In the rows, zero is written as 128.
One turn moves every row onto another: examples first, then more rows asked:
kopa: [102 148 122 124 134 135 118 128 111 119 122 113 131 141 125 114 118 146
  96 108 146 155 120 103 135 120 124 141 158 157 133 159 100 110 107 142
  86]
per: [147 112 147 128 160 112  79 134 132 135 120 139 148 106 116  81 120 126
 119 124 119 131 103 113 149 125 114 119 136 143 143 144 120 142  77 143
  99]
Donil: [135 144 139 126 149 135 105 139 151 105 103 121 105 141 137 122 105 161
 115 118 109 101  87 140 125 131 151 114 138 155 140 141 135  89  96 132
 107]
Gizan: [125 159 144 129 148 119 128 104 128 141 136 132 132 146 137 115 134 140
  93  79 140 120 152 131 117 123 116 153 129 145 129 142 120 123 108 167
 133]
vogem: [146 111 115 154 129 123 117 145 129 129 116 146 125  94 138 114 118 134
 120 102 155 101  86 143 107 137 142 132 139 140 153 147 135 116 105 124
 121]
takor: [122 128 121 124 133 119 125 161 104 119 113 149 127 144 139 102 131 136
  90 137 140 149 143  96 128 137 121 153 137 144 136 138 109  97 117 154
  80]
mitis: [ 98 100 157 145 146 108 105 124 151 108 117 124  94 118  95  85 134 118
 117 123 121 117 129 120 146 141 127 116 130 155 142 125 134 123  86 155
 123]
Rig: [130 148 143 137 144 121 102 138 144 106 102 145 106 131 128 117  93 164
  95 111 129 108  96 129 107 121 146 125 159 160 149 140 135  90 101 112
 112]
zite: [109 141 125 152 135 121 121 118 125 127 152 115 132 130 128 110 131 137
  97  74 149 138 131 123 138 119 119 166 144 141 135 152 110 114 107 156
 115]
Guraz: [141 166 119 157 148 113 101 139 132 111 139 123 105  98 128 109 117 135
 133  99 137 120 116 124 111 168 145 128 156 157 118 121 110 123  91 123
 102]
tun: [123 138 121 127 134 118 121 156  97 118 103 138 129 144 132 111 130 144
  90 126 141 147 146 105 119 134 118 145 148 155 133 143 114  98 121 147
  75]
zum: [157 129 108 133 145 128 126 118 106 111 116 150 108 113 127 103 132 151
 120 159  95 143 131 119 114 145 121 136 161 149 145 136 106 113 106 110
 105]
buvur: [100 102 145 138 152 110 103 111 149 113 116 147  98 117  87 101 131 117
 116 126 112 127 133 107 139 150 118 118 125 142 138 125 129 117  83 153
 118]
Nos: [129 123 129 165 140 105 101 139 127 132 132 149 130 116 141 112  97 101
 119  77 125 118 123 144 119 130 121 142 127 158 130 128 136  69  92 128
 109]
Sagok: [113 144  93 144 131 114 114 131 120 119 112 149 115 131 142 112 152 158
 115 134 139 117 141 132 117 171 109 140 139 118 126 124 144 126  95 123
  96]
Puv: [146 110 146 130 175 115  77 132 125 145 127 151 142 114 119  93 125 127
 119 132  99 139 120 116 151 118 114 119 138 138 138 130 125 131  85 149
  92]
Mazo: [130 126 145 125 151 136 113 114 140 125 116 105 103 134 137 128 102 147
 123 115 113  96  96 143 149 135 153 125 124 159 128 138 144  88  75 146
 111]
regid: [117 108 138 144 139  83 107 118 136 137 137 156 151 135 126 102 131 134
 114 119  96 121 129  99 151 141 158 107 137 156 129 130 131 110 101 148
 126]
nopat: [133 125 143 112 153 100 121 110 133 132 123 160 145 150 140 102 130 138
 119 129 100 113 147 119 136 155 144 107 113 147 122 128 133 113 105 166
 126]
Melov: [117 117 139 146 136  85  89 127 143 130 139 154 153 131 125  83 122 136
 111 118 103 120 129  99 156 125 148 117 151 166 131 138 130 100 103 133
 124]
tapiz: [120 126 129 126 155 114 107 106 141 115 119 169 115 118  97 100 120 140
 135 142 104 116 153 108 136 168 112 137 110 131 128 121 111 118  92 149
 118]
der: [120 157 150 121 147 128 127 107 133 133 136 138 136 154 143 113 135 135
  98  88 133 129 154 124 114 118 113 139 120 141 125 141 119 122 108 166
 130]
dirup: [158 134 135 153 148  98 130 123 115 117 134 154 127 133 156 113 134 130
 107 114 116 140 157 114 102 127 127 154 134 151 145 119 157 120 104 126
 122]
Tib: [143 147 113 138 148 117 105 126 134 121 132 114 120 102 124 110  98 131
 127 116 129 129 106 101 129 180 123 121 153 157 111 126 109 106  84 123
  85]
Vuda: [145 113 133 125 167 109  98 149 117 135 124 169 137 135 129  88 125 123
 123 149 105 131 154 121 143 141 112 137 119 132 136 116 134 104 107 155
  91]
datos: [120 117 141 159 141 104 112 133 132 134 129 144 124 114 142 104  99  94
 121  84 120 122 129 133 119 127 119 150 124 153 126 132 130  66  92 126
 111]
mubir: [115 135 117 133 123 137 118 110 132 136 132 135 120 120 116 119 122 163
 126 137 123 108 137 120 159 138 121 172 124 119 151 143  87 124 102 159
 117]
maz: [123 146 113 130 164 111 130 134 123 143 114 174 123 136 153  91 133 147
  88 119 120 115 123 153 102 142 103 135 135 122 149 137 131 102  89 129
 121]
tuli: [142 135 125 125 129 120 136  78 140 128 115 145 101 134 137 120 118 134
 124 139 105 100 132 131 121 127 124 137 142 128 167 132 143 129 100 138
 130]
runo: [ 98 126 122 129 122 129 129 119 120 136 125 117 123 133 128 115 106 145
  94 112 145 124 105 120 154 117 131 163 136 134 167 160 111 107  99 160
 101]
sadil: [133 124 115 157 139 116 106 148 135 137 121 155 125 107 142 110 105 109
 126  96 147  93  98 143 111 125 139 147 122 143 144 138 143  87 100 121
 117]
Sives: [141 143 121 131 136 109 113 120 133 121 128 118 124 102 130 105 103 132
 128 116 120 134 107  94 134 182 130 129 155 152 102 137 103 104  86 122
  87]
gimod: [102 162 121 140 151 121 124 127 120 136 113 143 126 140 145 119 120 182
 118 139 102 118 137 142 117 142 142 141 116 137 141 124 127 130  83 122
 126]
Bes: [129 154 134 160 150 125 102 141 138 118 143 112  94 109 125 113 118 141
 133 110 139 108 122 145 111 141 151 127 169 153 133 120 128 132 108 127
 106]
Ton: [133 118 155 116 145 135 114 112 139 128 110  99 107 132 143 122 107 146
 132 124 100 109 100 138 150 132 145 134 124 149 125 140 139  94  80 148
 107]
vune: [118 137 111 133 120 137 122 116 125 146 120 128 119 121 108 118 110 161
 116 138 126 105 125 120 149 137 124 170 129 128 165 146  94 114 109 157
 112]

Puv moves to regid
Vuda moves to nopat
kopa moves to zite
Now find these:
sadil moves to Donil
der moves to mubir
tun moves to Gizan
Tib moves to Nos
Sagok moves to maz
Rig moves to Bes
Ton moves to Sives
tuli moves to zum
mitis moves to per

One turn moves every row onto another: examples first, then more rows asked:
Putug: [ 83 147 117 120 142 103 110 171 121  97 144 118 135]
kadi: [111 144 148  74 125 127 142 164 100 111 131 124 131]
sibip: [121 142  88 111 111 113 138 143 125 146 138  94 154]
zeri: [120 154 138  61 102  93 124 176 122 134 128 114 148]
devuk: [106 121 128  67 113 117 146 179  98 105 139 110 141]
Zasof: [113 144 100 121 126 127 128 156 136 152 117 121 152]
fev: [120 160 135  57 113 100 125 166 119 126 118 110 150]
vem: [115 141 153  69 121 123 137 165 102 113 132 117 125]
pafu: [ 99 158 121 138 134 122 115 160 116 108 140 125 136]
Gido: [126 130  94 106 118 114 138 139 142 146 132 112 149]
lotel: [109 125 130  64 117 111 139 178 111 100 143 105 129]
bomis: [111 122 135  60 113 111 139 177 101 111 140 106 135]
pog: [128 145 107 114 130 117 102 150 140 153 126 105 142]
tez: [133 156 139  70  88  96 133 162 120 119 149 111 142]
datom: [110 146 153  69 131 122 136 164 112 104 130 119 123]
godef: [135 145 112 130 126 127 114 147 129 143 138 120 152]
tefik: [100 130 112 118 140 112  94 178 120 115 142  97 131]
punug: [102 155 112 141 128 110 111 159 126 108 137 118 144]
sike: [114 135 112 137 134 122 106 164 112 106 158 115 144]
Pofef: [ 94 156 114 124 131 112 118 153  98  99 153 103 132]
Baz: [120 126  93 136 121 126 132 143 129 127 134 110 147]
reka: [123 151 145  64 123 120 135 151 104 105 135 115 129]
zoduv: [ 91 147 118 123 135 105 113 160 117  93 154 119 132]
zesip: [138 132 100 112 117 113 109 148 137 139 145  98 140]
Panu: [121 164 132  63 110  93 129 168 133 130 116 110 148]
piru: [136 161 134  75  87  99 138 161 120 114 148 115 148]
naz: [114 129 125  54 118 106 136 174 105 108 134  99 141]
sus: [121 155 130  60 106  98 131 171 135 133 121 110 147]
zules: [128 136  96 130 109 127 135 144 132 133 146 115 147]
domu: [120 163 134  65 104  95 129 178 125 130 121 117 158]
zisu: [114 143 124 126 142 121  93 158 117 108 150 107 121]
nupa: [119 159 103 115 119 120 132 133 125 152 124 104 150]
bef: [101 142 114 130 149 119  99 177 115 118 137 118 151]
Sas: [ 96 142 103 138 126 105 108 165 127 110 135 113 151]
Piti: [128 128  94 123 123 120 115 163 129 143 140 110 163]
meni: [ 78 153 107 119 140 109 115 169 102 112 136 101 140]
Kuf: [107 125 124  64 123 107 139 177 106 104 136 103 131]
Bag: [ 93 136 100 130 129 110 114 179 117 105 146 113 146]
nafi: [114 131 101 130 130 128 127 149 134 137 120 118 148]
Rirav: [136 153 129  66  95  98 132 154 114 109 146 103 142]
deken: [139 158 126  72  93  94 135 156 126 111 146 106 140]
zoze: [116 146 149  71 131 123 140 158 106 104 131 114 123]
Nudob: [138 155 134  70  92 100 138 155 130 118 146 108 140]
Noz: [128 141 102 108 121 119 136 132 142 149 131 114 144]

Noz moves to zoduv
Nudob moves to lotel
piru moves to devuk
Now find these:
Sas moves to nafi
Piti moves to bef
Kuf moves to Panu
Rirav moves to naz
Bag moves to Zasof
Pofef moves to sibip
zisu moves to zesip
zeri moves to vem

One turn moves every row onto another: examples first, then more rows asked:
Seta: [144 114 116 143 140 140 103 163 144 165 151 152 124 123 123]
divim: [133 106 111 149 129 143 102 164 128 153 130 154 123  93 127]
metim: [124 108 112 151 124 141 100 157 134 154 143 159 114 101 130]
pafuz: [121 105 107 152 120 140  89 158 137 157 134 151 116 114 134]
dapom: [108 128 147 106 133 135 127 114 134 118 144 133 132 140 119]
Futi: [139 112 118 145 137 140 101 165 137 169 152 149 122 129 128]
Gigef: [114 114 136 106 136 139 115 140 120 115 101 109 147 141 109]
Foleb: [100 100 133 116 122 140 110 121 126 124 109 109 122 153 139]
zatob: [128 103 106 153 127 141  94 167 134 151 125 148 118  99 120]
vil: [123 103 138 111 141 140 126 129 132 100 105 119 129 108 107]
meko: [149 110 116 144 143 140 106 175 139 160 141 147 126 113 113]
Lile: [125 110 145 110 139 141 135 117 133 103 121 132 129 104 114]
bogob: [143 107 114 145 139 141 100 178 131 165 133 137 129 123 121]
Remug: [117 118 138 107 142 136 122 138 128 105 108 116 143 128  97]
Nefo: [127 108 110 151 121 146  96 155 132 159 138 157 122 107 141]
fupo: [100 120 137 109 126 136 110 123 127 127 122 115 136 161 127]
kigam: [139 112 113 145 136 142  97 167 138 172 144 144 125 133 130]
vinub: [136 122 138 115 156 157 119 109 157 133 134 135 135 111 141]
Derez: [101 108 142 115 121 141 118 108 129 126 127 123 124 147 146]
nunit: [118 100 133 113 135 142 118 135 123 108  93 107 136 123 116]
Gidu: [129 112 131 121 161 145 111 139 159 116 112 108 120 108 102]
miru: [122 103 110 152 121 143  94 165 124 158 130 147 118 108 133]
vub: [133 114 152 120 161 152 132 134 123 125 138 118 115  96 118]
zoges: [138 109 111 146 136 141  95 174 135 169 137 139 124 133 122]
dusi: [109 120 143 125 148 142 113 114 151 134 156 120  99 132 130]
Zumen: [147 109 112 143 142 141  99 177 138 162 132 143 129 118 115]
vefum: [112 110 124 122 143 150  93 125 152 144 111 101 124 150 142]
bavuv: [118 114 145 110 135 140 132 105 144 109 134 140 126 116 128]
tepa: [122 124 145 103 146 139 132 130 127 108 124 128 142 119 103]
tep: [105 126 143 107 129 139 121 116 125 128 136 127 139 151 133]
vimer: [132 109 110 149 128 141  97 158 142 152 134 159 123  97 127]
sete: [105  96 135 116 125 140 113 133 117 116  96 103 127 139 124]
Raram: [109  99 137 128 148 146 104 149 117 135 115  87 107 135 120]
guzu: [128 103 106 150 125 146  91 165 133 156 120 148 126 106 132]
pavif: [148 114 117 140 143 140 106 169 140 162 146 151 127 115 120]
nir: [106 113 144 114 126 138 126 102 137 119 138 134 118 134 139]
zed: [104 114 137 108 132 137 112 137 117 122 111 106 138 153 116]
ros: [137 104 133 117 157 160 113 143 123 135  95 101 143 115 132]
lizon: [120 129 145 102 141 139 130 116 139 112 133 136 141 126 111]
Sep: [115 112 146 120 142 156 116 120 116 153 139 114 122 140 159]

zed moves to Gigef
vil moves to Lile
Now find these:
pafuz moves to miru
zoges moves to bogob
ros moves to Gidu

